Families of rows that turns and mirrors carry onto each other, the same ones carrying the whole set onto itself: the rest of each named row's family, in list order:
4 families of 8 rows:
k326: [ 1.47 -1.92 -1.23 -3.60 -0.91  0.22  0.08  3.47 -0.52]
k887: [ 0.22 -0.77 -2.30 -2.14 -0.12 -0.62 -1.16 -3.47  1.18]
k138: [ 1.72  0.55  0.25 -0.14  0.23 -1.19 -0.96 -3.54  2.26]
k286: [-0.50  0.98 -1.31  1.02  1.05 -1.81 -3.62 -1.40  0.74]
k644: [-1.13 -1.70 -0.32 -3.80 -0.17 -0.22  0.89 -2.25 -1.31]
k890: [ 1.68  0.15  2.27  1.52  1.25  1.16  0.08  3.75 -0.19]
k755: [-1.02  2.16 -0.58  2.49 -0.55 -2.78  0.89 -1.32  0.48]
k652: [ 1.53  2.58 -1.68  2.04 -0.79 -0.71  1.22  1.84  2.55]
k663: [ 0.92  0.83 -0.31  0.80  1.06 -2.56 -1.97 -2.85  0.88]
k537: [-1.11  2.20  0.15  2.70  0.57 -1.39 -2.29  0.94  1.63]
k287: [ 0.18  0.27 -0.22 -0.67 -1.39 -3.66 -1.73 -1.62  2.21]
k394: [ 0.54 -0.15 -0.48 -4.98  0.11  1.23  1.76  0.56 -1.16]
k995: [ 0.06 -0.08 -2.21 -1.77  1.12 -1.01 -2.73 -2.65 -0.67]
k674: [ 1.34  1.83  0.44  2.58  0.62  0.18 -0.51  3.27  2.27]
k489: [-1.17  2.71  1.19  2.04 -0.10 -0.02 -0.12  3.42  2.08]
k909: [ 0.44 -0.60 -1.52 -4.34  0.74 -0.08 -0.47 -1.82 -1.52]
k628: [-1.98 -1.60 -2.93 -1.69 -1.89 -1.17 -0.94 -1.43  0.40]
k376: [-1.04 -1.01 -0.99 -1.84 -1.00  0.48  0.08 -3.74  1.40]
k50: [ 0.14  0.03 -1.41 -0.40 -0.16  1.31  2.67  3.67 -2.34]
k938: [-0.82 -0.72  0.24 -1.93 -0.70  2.58  2.34  3.82 -0.02]
k105: [-1.38 -2.31  1.83 -3.49 -0.77  0.27  0.52 -1.56 -0.49]
k284: [ 0.92  1.80  0.21  3.02  1.33 -0.39  0.01 -2.10  0.24]
k333: [ 0.35 -1.74  1.04 -4.81 -0.67  0.70  1.28  1.37 -0.08]
k293: [-0.13  1.07  0.94 -3.37 -0.44  1.70  3.02  2.83 -0.32]
k860: [ 2.34  1.83  1.21  0.68  0.31 -1.42  2.00  3.62 -0.50]
k526: [-1.15 -2.33  0.06 -3.16 -0.64 -1.88 -0.15  0.24 -2.58]
k621: [-0.89 -1.48  0.97 -0.26  0.09  2.98  1.16  3.58 -1.11]
k834: [-0.20  0.83  2.36  0.91  0.52  0.74  1.47  4.33 -0.30]
k939: [ 2.08  1.48 -0.52  3.13  1.25  1.52 -0.41  1.47  1.55]
k793: [-0.17  1.87 -1.02  3.67  1.09 -0.64 -0.95 -0.52  0.85]
k805: [-0.28 -2.64  1.02 -3.50 -1.09  2.13  0.18  2.08  0.73]
k132: [-0.63  2.21  1.83 -0.54 -0.39  0.97  2.19  4.10  1.10]

Same family as k890: k138, k376, k105, k284, k621, k939, k805
Same family as k293: k286, k537, k394, k995, k489, k909, k132
Same family as k663: k887, k644, k674, k938, k333, k834, k793

Families of rows that turns and mirrors carry onto each other, the same ones carrying the whole set onto itself: the rest of each named row's family, in list order:
5 families of 3 rows:
k847: [ 1.29 -0.04 -0.45 -0.22  1.81  0.09  2.46  0.86]
k123: [ 3.10 -2.39  0.56 -2.60 -0.35 -2.03 -2.82 -1.22]
k962: [-2.52 -2.66 -1.99 -0.34 -3.07  2.99 -0.46 -0.06]
k819: [ 2.17 -2.83  1.09 -0.82  0.03 -3.47 -1.49 -0.24]
k451: [ 1.96 -2.46  2.64  1.00  0.81 -0.32 -2.49  0.98]
k898: [ 0.72 -4.00  2.80 -1.27 -1.28 -1.81 -2.48 -0.09]
k160: [-2.82  0.19 -0.95 -2.28 -3.46  1.83 -1.09 -0.64]
k683: [ 2.17  0.50 -3.24 -1.60  0.80  1.06  0.93 -0.69]
k975: [-0.31 -2.67 -2.86 -2.12 -3.35  2.04 -2.77 -1.62]
k597: [ 0.56 -0.12 -3.34  0.31  0.45  0.41  2.23  0.20]
k801: [-1.17 -3.21  0.01  1.31 -2.27  3.03 -3.01  0.54]
k78: [ 0.05  2.37 -0.01 -2.15  0.33 -0.21  1.27  0.13]
k675: [-0.21 -0.63  2.65 -2.98 -1.90 -1.87 -2.49 -0.55]
k820: [ 0.70 -0.27 -0.91  1.87  1.24  2.78  0.52  1.36]
k697: [-1.71 -3.84 -2.11 -0.37 -3.83  0.72 -2.22 -0.84]

Same family as k801: k451, k820
Same family as k697: k819, k597
Same family as k847: k962, k898
Same family as k160: k78, k675

